128 stands for zero in the data rows.
Some points:
array([124.,  97., 146.,  89., 144., 207., 125., 118., 122., 148., 132.,  80., 135., 142., 135., 198., 104., 105., 133.,  79., 105., 143.,  72.,  70.])
array([ 90., 107., 129.,  73., 150., 183.,  75., 127., 109., 145., 126., 108.,  81., 157., 120.,  92., 142., 210., 156., 127., 212., 107.,  90.,  96.])
array([116.,  99., 110., 114., 127., 114.,  48.,  94., 144., 120., 103., 126., 138., 110., 128., 132.,  69., 123., 181., 114., 126.,  98., 118., 112.])
array([112., 106., 138.,  97., 104., 105.,  86., 173., 175., 103., 155., 120., 111.,  84., 149., 117., 141., 176., 155., 115., 107., 102., 118., 154.])
array([109., 184., 154., 133.,  64., 123., 196., 140., 183., 119., 122., 175., 108., 162., 156., 142., 112., 141., 150.,  92.,  50.,  85., 141., 124.])
array([ 89., 118., 149., 120., 137.,  66., 169., 164.,  97.,  84., 116., 203., 100., 108., 123., 163., 225., 169., 151., 108., 145., 119., 106.,  87.])
array([179.,  98.,  93.,  91., 136., 150., 161., 124., 166.,  92., 190., 122.,  83.,  71., 164.,  37.,  79., 145., 124.,  65., 118., 124., 126.,  73.])
array([ 90., 157., 111., 102., 157., 153., 141., 167.,  88.,  67., 102., 110.,  82., 125.,  91., 120.,  89.,  99.,  74., 110., 109., 149., 140., 153.])
array([179., 157., 115., 163., 118., 139., 120., 136., 166., 130., 101., 143., 140., 108., 103., 152.,  66.,  92., 101., 145., 128., 135., 115., 168.])
array([132., 127., 146.,  73., 133., 176., 143., 124.,  73., 133.,  78., 145., 150., 135., 199., 131., 140.,  99., 150., 125., 137., 110., 136., 158.])
array([126., 188., 122., 105., 131., 164., 165., 107., 120., 124.,  97., 135., 139.,  92.,  93., 131., 186., 134., 164.,  81.,  88., 170., 176.,  82.])
array([156., 111., 121., 145.,  65., 166., 118.,  91.,  99., 136., 117., 146., 142., 181.,  81., 138., 112., 180., 137., 138., 178., 104.,  61., 141.])
array([ 65., 109.,  89.,  96., 179.,  91., 162., 101., 136., 133., 158., 114.,  92., 130., 139., 124., 162.,  96.,  77., 108., 134., 152., 165., 151.])
array([ 97., 192., 182., 115.,  44.,  72., 138., 180., 158., 175., 152., 148., 144., 170.,  89., 149., 124., 105., 159., 119.,  69., 115., 177.,  78.])
array([139., 128., 138., 124., 105., 168., 155., 143., 160., 112., 119., 145., 103.,  79., 159., 158., 174., 143.,  84., 189., 148., 125.,  97., 153.])
array([115., 148., 138., 175., 130., 218., 143., 103.,  85., 154., 152., 130., 143., 144., 136.,  82., 103., 132., 158., 150., 152., 106., 118., 153.])
array([ 61., 119., 132., 101., 148., 126., 147., 155., 150., 203., 129., 109., 128., 172.,  85.,  92., 118., 135., 177., 140.,  67., 122., 119., 141.])
array([170., 112.,  67., 136.,  76.,  70., 106., 124.,  78., 118., 124., 106., 172., 149., 125.,  92., 151., 130., 125.,  77., 145., 145.,  99., 153.])
array([162.,  67., 113., 179.,  76., 161.,  99., 149., 120., 139., 159.,  94., 168., 140.,  74., 119., 104., 105., 145., 117., 187., 143., 121., 127.])
array([192.,  79., 134., 108., 105., 136.,  84., 105., 124., 112., 140., 133., 115., 133., 142., 131., 177., 132., 116., 183.,  90., 119., 107., 157.])
array([125., 103., 131., 123.,  85., 115.,  77., 144., 129., 160., 150., 126., 141.,  94., 114., 155.,  66., 149., 116.,  94., 126., 141.,  77., 201.])
array([110., 139.,  91., 181., 141.,  48., 127., 107.,  61., 122., 136., 133., 165., 159., 176.,  60.,  66., 105., 157., 149., 104.,  85.,  99., 159.])
array([116., 147., 118., 159., 135., 115., 147., 127., 116.,  53., 150.,  89., 135., 147., 125., 155., 117.,  87., 169., 131., 132., 111., 121.,  93.])
array([ 81.,  95., 135., 154., 112., 153., 145., 124., 109., 145., 133.,  96., 162., 179., 158., 123., 203.,  89.,  99.,  78., 142.,  82.,  43., 125.])
array([141., 102., 199., 142., 164., 158., 128., 112., 179.,  81., 147., 157., 102., 102., 197., 154., 151., 198., 116., 127.,  93., 108., 124., 126.])
array([147., 153., 111., 169., 198., 155., 106., 124.,  95., 143., 152., 130.,  84., 130., 106., 144., 104., 201., 136., 125., 106., 162., 168., 110.])
array([219., 147., 109., 116., 175., 129., 168., 204., 130., 146., 175., 163., 149., 114., 142., 157.,  97., 171., 135., 141., 162., 118., 165., 169.])
array([134., 129.,  71.,  92., 104., 158., 158.,  64., 159.,  96., 170., 148., 131.,  89., 126.,  84., 100., 104.,  90., 122., 140., 107., 111.,  61.])
array([175., 202., 134., 107.,  77.,  97.,  88., 120., 108., 104., 166., 142., 148., 132., 165., 144., 166., 126., 131., 103.,  82., 118., 160., 102.])
array([ 89., 106., 181., 135., 157., 128., 165.,  87., 130., 192., 174., 141., 143., 140.,  99., 200., 136.,  92., 129., 118., 109.,  98., 133., 189.])
array([121., 115.,  28., 177., 138., 130., 104., 159., 134., 101., 119., 137., 183., 153., 163.,  83., 163.,  90., 144., 163.,  54., 149., 158., 150.])
array([ 82., 118., 197., 138., 102., 197., 116., 127., 162., 111., 115., 179.,  92., 154., 122., 110., 146.,  59., 156., 127., 156., 157., 171., 133.])
array([157., 152., 146., 182., 121., 139., 110., 170., 121., 132., 155., 164., 165.,  77., 100., 153., 206.,  87., 154., 137., 151., 164., 102., 150.])
array([115.,  68., 123., 143., 108., 113.,  84., 100., 137., 171., 112.,  89., 105., 148., 164., 145., 106., 103.,  81., 109., 107., 172.,  86.,  67.])
array([ 95., 130., 155.,  93., 130.,  99., 110., 108.,  91., 107.,  46., 111., 119.,  87., 137., 137.,  35.,  99.,  81., 113., 147., 181., 126.,  99.])
array([184., 179.,  70., 164., 140.,  69., 139., 154., 137., 145., 102., 173., 138., 161., 163., 136., 159., 172., 161., 151., 151., 175., 112., 156.])
array([ 95., 150., 142.,  85., 122.,  68., 147., 121., 143., 122., 135.,  80.,  94., 113., 152., 108., 105., 134.,  75., 112., 144., 113.,  92., 134.])
array([139., 129., 125., 131.,  93., 154., 125., 189., 122., 142., 122., 106.,  81.,  97., 156., 120., 156., 112.,  66., 194.,  70., 104.,  81., 164.])
array([189., 141., 130., 107., 121., 120., 119.,  92.,  96., 149., 120.,  96.,  67., 166., 115., 133., 134., 125., 102.,  60., 151., 100., 159., 100.])
array([121., 105., 127., 156.,  89., 164., 164., 119.,  60.,  95.,  51., 134., 120.,  60., 108.,  84., 116., 148.,  78., 106.,  63.,  92., 144., 116.])
array([140., 124., 142., 157., 147., 157.,  84., 181.,  65., 177., 142., 125., 170., 118., 218., 128.,  98., 121., 157., 130., 130., 174., 163., 144.])
array([116., 162.,  85.,  79., 129.,  95.,  98., 103.,  87.,  98.,  58., 107., 122.,  83., 132.,  92., 169., 102.,  91.,  79.,  86., 120., 124., 147.])
array([123., 119., 110., 131., 111., 149.,  83., 124., 152., 180., 105., 132., 191., 157., 121.,  80., 146., 184., 153., 121., 106.,  99., 102., 143.])
array([ 87.,  88.,  98.,  92., 125., 139., 168., 138., 129.,  86., 108., 101.,  73., 107.,  93., 162., 133., 100., 125.,  97., 161., 202., 131., 109.])
array([120., 126.,  74., 113., 130., 156., 168., 115., 105., 158., 128., 142., 158., 184.,  62., 129.,  84.,  99., 190., 145., 155., 112., 150., 145.])
array([ 67.,  85., 132., 165., 162., 128., 102.,  91., 160., 103., 121.,  94., 122., 116.,  90., 127., 155., 136., 157.,  75., 173., 171., 168., 120.])
array([132.,  61., 166., 100., 170., 109., 108., 120., 161., 131., 125.,  94., 150., 156., 126., 121., 201., 161.,  98., 106., 195., 154., 198.,  94.])
array([122., 144., 131., 102., 179., 129., 128., 118.,  84., 142., 125., 101., 120., 132., 137., 128., 152., 168.,  88., 161., 167., 164., 160.,  84.])
array([ 97., 175., 146.,  87., 158.,  93., 123., 214., 122.,  94., 103., 206., 130., 113., 145., 170.,  92., 133.,  79., 140., 126.,  48., 112.,  67.])
array([133., 169., 168., 103.,  40., 180., 166., 124., 140., 169., 129., 148., 154., 175., 104., 125., 102., 120., 148., 153., 102., 176., 148.,  92.])
array([104., 188., 128.,  95., 118., 112., 136., 122., 166., 101., 165., 141.,  87.,  56., 132., 146., 146.,  77., 116.,  98., 156., 103., 172., 138.])
array([188., 123., 104., 122., 104., 126., 108., 170., 132., 110.,  98., 148.,  72., 178., 122., 120.,  85., 128., 100., 141.,  52., 173., 112., 152.])
array([ 65., 120., 107.,  94., 145., 152.,  50., 117., 155., 131., 177., 128.,  98., 120., 138., 138., 102., 167.,  89., 105., 184.,  53., 114., 111.])
array([189., 141., 149., 135., 124., 100., 157., 158., 143., 105., 116., 164., 165., 172., 177., 127., 164., 105., 141., 150., 181., 130., 113., 176.])
array([165.,  56.,  95., 129., 126., 110., 170., 110., 131., 141., 107., 157., 118., 125.,  86., 100.,  81., 128., 133., 136.,  73.,  92., 141., 147.])
array([162., 162., 129., 149., 173., 172., 182., 175., 135., 138., 151., 157., 144., 100.,  97.,  84., 126., 132.,  43., 190., 180., 151., 189., 136.])
array([145., 105., 185., 162., 112., 123., 100., 121., 162., 166., 116., 133., 148., 139., 190., 173.,  66., 125., 183., 119., 178., 132., 123., 152.])
array([122., 150., 140., 189., 124., 172.,  89., 139.,  84., 159., 115., 129., 140., 165.,  92.,  80.,  97., 143., 146., 112., 120., 128., 120., 154.])
array([136., 126., 132., 135., 161., 108., 145., 166., 199.,  97., 156., 138., 163., 142.,  71., 102.,  73., 152.,  98., 100., 188., 126., 145., 121.])
array([105., 178.,  79., 131., 160.,  88., 122., 136.,  84., 109., 132., 155.,  89., 111.,  67.,  81., 101., 150., 123., 185., 158., 161., 202., 129.])
array([124., 127.,  63., 181., 128., 132., 163., 150., 146., 198.,  63., 104., 105., 135., 214., 133., 168., 112., 208., 145., 154., 128., 142., 146.])
array([131., 138., 158., 128., 193., 135., 114., 133., 143., 112., 169., 143., 165., 147., 118., 102., 125.,  99., 141., 157.,  95., 197., 119., 158.])
array([152., 126., 107., 131.,  99., 124., 127., 134.,  94.,  97.,  62., 141., 145.,  85.,  53., 131., 133., 130., 135., 140., 118., 112., 123., 120.])
array([149., 161., 137., 106., 116.,  85., 165., 122., 113., 157., 161., 102., 103.,  82., 140., 111., 103.,  92., 148., 117., 155.,  67., 135.,  79.])
array([117., 161., 137., 111., 104.,  77., 214., 103., 141., 130., 108., 118., 109., 120., 153., 149.,  87., 145.,  84., 127., 108., 193., 165.,  90.])
array([215.,  79., 171., 159., 158.,  67., 105.,  84., 130., 118., 168.,  77., 138., 175., 109., 141., 129., 118., 120., 140., 118.,  79., 105., 103.])
array([151.,  94., 142., 151.,  97., 136., 123., 130.,  98.,  61., 110.,  90., 126., 119., 123., 115., 109.,  88., 134., 145., 156.,  15., 163., 146.])
array([110., 104., 111.,  63., 113., 123., 133.,  93.,  59., 121., 141., 125.,  95., 146., 144., 171., 114., 105., 144., 145.,  76., 157., 153., 136.])
array([189., 184., 124., 119., 184., 130., 150.,  83., 169., 181.,  71., 161., 108., 164., 114.,  89., 153.,  68., 132.,  84., 149., 129., 136., 122.])
array([185., 119., 150., 121.,  98.,  95.,  87., 159., 142., 154.,  99.,  85.,  95., 101.,  27., 122., 174.,  92., 130., 212.,  86.,  62.,  84., 147.])
Along one direction, these points spread out more than along any other. Take the direction at right angles to it along which they spread out most. Go by this last direction. How many in every 100 of the points above lie lower along it than each point below? Round to a whole number. More than half of the points above lie lower than the first one.
array([ 96., 138.,  73., 154., 136., 159.,  97., 137., 122., 139.,  74., 136., 180., 176., 175., 171., 139., 106., 127., 164., 109., 100., 166., 114.]) 36
array([120., 121., 122., 130., 154., 206., 156., 139., 113., 154., 146., 124., 183., 140., 111.,  88., 146., 150., 101., 126., 120., 159., 146., 155.]) 46
array([101.,  85., 147., 145., 147.,  32., 136.,  75., 109., 140., 101.,  90., 171.,  80., 132., 113., 151., 164., 152., 108., 148., 147., 153., 142.]) 79
array([110., 114., 158., 111., 120., 177., 107.,  90., 168., 175., 143., 100., 126., 135., 151., 175., 157., 127., 156., 110., 110., 122., 144., 110.]) 84
array([158., 141., 176., 148., 145., 111., 152., 135., 142., 120., 167., 106., 143., 154., 128., 168., 207., 169., 175., 123., 111., 180., 135., 185.]) 24
array([113., 123., 130., 104., 110.,  80.,  92., 181.,  96., 131., 128., 202.,  80.,  94., 165., 112., 161.,  32., 116., 208., 164., 158., 101.,  82.]) 20
array([ 85., 136., 141., 105., 152.,  80., 134., 108., 163.,  91., 171., 132., 122.,  90.,  84.,  59.,  77., 194., 136., 137., 144., 217.,  65., 115.]) 69
array([159., 125., 133., 148., 140., 114., 161., 145., 132.,  44.,  88., 121., 156., 115., 163., 130.,  86., 120., 207., 170., 139., 140., 105., 147.]) 23
array([ 83., 114., 149., 159., 127.,  58., 153., 120., 144., 124., 136., 134., 156., 137., 128., 156., 152., 149.,  63., 142., 112.,  77., 146., 144.]) 41
array([ 79., 124., 122., 128.,  77.,  97., 139., 110., 123.,  97., 185., 185.,  89., 109., 145., 150., 145., 165.,  78., 130., 130., 143., 126., 125.]) 46
array([150., 137., 161., 157., 193., 124., 140.,  98., 160., 134., 156., 132., 132., 143., 125., 195., 102., 149., 112., 135., 161., 160., 143., 139.]) 53
array([101., 161., 156., 146.,  90., 147.,  85.,  81., 203.,  75., 161.,  46., 138., 124., 179., 162., 149., 177., 116., 157., 173., 138., 108., 154.]) 87
array([115., 122., 154., 148., 140., 150., 202., 131., 133., 169., 140., 103., 151., 130., 160., 179., 149., 151., 150., 147., 101., 119., 128., 110.]) 39
array([127., 104., 135., 153., 144., 153.,  48.,  87., 132., 118., 114., 117., 137.,  94., 107., 140., 155.,  82., 117.,  95.,  40.,  95.,  88., 112.]) 84
array([103., 129.,  75., 112., 175., 194., 100., 132., 136., 182., 135., 123., 111., 140.,  60., 118., 131., 162., 144., 132., 151., 105.,  84., 101.]) 87
